In the rows, zero is written as 128.
Each path below is one point turned by a fixed rotation once a step. After each direction that follows a path, write how fast that rotation turns it, in degrees a step (0 if it stays still).
Each turn is a multiple of 5 degrees from 10 to 175, or 0.
Each row of a path follows its step; steps can be skipped.
path 1
step 1: [124 112 128 128 130 129 141 133 132 131 122 129 122 122 127 142 125 126
 124 137 125 125 132 129 124 123 127 127 123 119 129 136 120 125]
step 2: [120 122 121 128 124 127 134 122 132 122 129 131 122 137 135 121 127 128
 123 138 132 120 131 121 134 132 133 117 116 130 138 133 126 123]
step 3: [121 119 126 125 128 128 129 131 136 130 132 122 131 124 131 131 117 115
 128 135 125 120 121 132 120 134 132 112 134 124 128 131 127 133]
step 4: [122 131 119 121 139 131 124 136 129 132 122 133 118 128 135 131 123 126
 128 142 130 126 130 129 130 117 128 120 122 132 138 129 125 134]
step 6: [127 121 125 133 135 120 127 132 122 134 122 125 131 130 126 132 128 114
 137 135 120 125 134 122 122 119 132 125 135 131 139 133 128 138]
step 7: [125 133 127 125 132 131 140 120 129 135 119 142 124 124 134 133 129 120
 125 135 130 131 124 116 135 128 130 133 132 127 138 135 124 127]
step 9: [126 121 130 122 126 127 128 121 131 135 122 129 131 120 121 129 117 124
 116 138 116 131 132 122 135 126 130 121 128 135 134 139 129 132]
step 10: [124 136 130 123 126 121 132 121 129 132 129 133 120 125 127 139 122 119
 123 139 136 128 121 122 123 132 124 119 115 130 132 122 135 129]
step 11: [122 126 140 124 130 125 132 136 127 137 124 117 132 129 136 135 132 129
 124 132 122 133 127 128 131 128 135 110 123 128 130 132 135 134]
step 12: [118 131 130 127 125 136 127 127 130 131 125 131 133 136 121 135 122 127
 129 137 137 133 135 113 120 122 128 121 126 133 132 135 131 137]
step 13: [132 135 137 135 134 133 139 132 126 136 126 124 131 130 125 132 128 121
 136 133 131 125 115 122 128 131 136 121 119 123 139 127 123 129]
Speeds:
[129 131 127 128 130 126 130 132 129 129 127 127 124 127 129 129 130 129
 124 129 132 131 127 130 129 129 129 131 125 123 131 127 126 128] : 120
[125 129 128 131 130 129 126 127 128 129 126 129 129 129 122 125 128 130
 125 125 125 125 130 128 125 129 128 129 122 126 129 131 127 128] : 100
path 2
step 0: [128 114 134 126 131 125 138 122 123 116 127 136 124 132 121 124 122 124
 128 121 114 126 130 125 135 120 142 117 134 124 126 133 128 125]
step 1: [128 122 139 120 138 132 123 122 130 120 130 135 127 133 122 124 120 119
 120 134 120 128 127 137 125 126 134 133 144 137 117 130 130 131]
step 3: [142 135 135 135 121 128 135 116 125 122 123 134 145 140 126 138 130 125
 134 125 131 136 128 126 134 122 133 125 133 132 133 133 124 126]
step 5: [130 116 131 131 129 143 116 122 121 121 132 128 136 123 122 123 120 127
 125 124 133 123 132 140 123 135 128 120 132 120 136 125 125 117]
step 6: [125 118 128 132 117 132 111 120 132 123 123 136 135 133 131 118 125 130
 128 122 130 124 132 121 132 121 134 114 140 127 127 125 123 122]
step 7: [126 119 132 126 126 120 123 119 135 122 133 125 131 136 127 119 127 125
 115 121 127 136 129 123 130 118 146 130 136 123 128 136 122 137]
step 8: [133 131 129 129 132 122 123 112 123 121 136 120 124 135 123 127 117 117
 117 132 133 140 128 133 122 131 140 127 134 128 127 125 137 126]
step 9: [126 143 128 130 125 126 124 126 120 114 123 125 140 140 134 126 120 116
 129 127 133 133 128 137 133 128 125 123 138 124 121 122 132 120]
step 10: [134 126 129 132 130 125 132 122 115 120 124 132 141 134 141 127 122 121
 130 118 127 127 128 132 139 125 124 133 135 121 134 126 117 139]
step 11: [130 113 123 127 129 122 134 116 111 118 126 129 131 124 118 133 118 126
 130 121 121 119 137 130 128 128 136 133 134 127 133 129 125 126]
step 13: [131 127 140 122 129 134 109 121 133 126 126 139 137 128 133 126 122 119
 132 130 127 129 126 127 124 123 137 134 138 131 120 128 119 133]
Speeds:
[125 132 131 124 128 133 124 128 124 127 127 126 127 127 128 124 129 130
 130 129 130 128 125 128 127 129 126 127 131 129 129 125 129 128] : 100
[131 128 130 129 126 133 126 128 133 129 129 129 132 126 124 131 131 131
 130 128 129 128 129 128 125 128 129 129 128 130 131 130 125 126] : 35
[127 130 130 129 128 128 125 126 133 128 125 129 132 127 132 127 126 127
 129 131 131 123 129 129 132 129 129 127 124 127 128 126 129 129] : 100
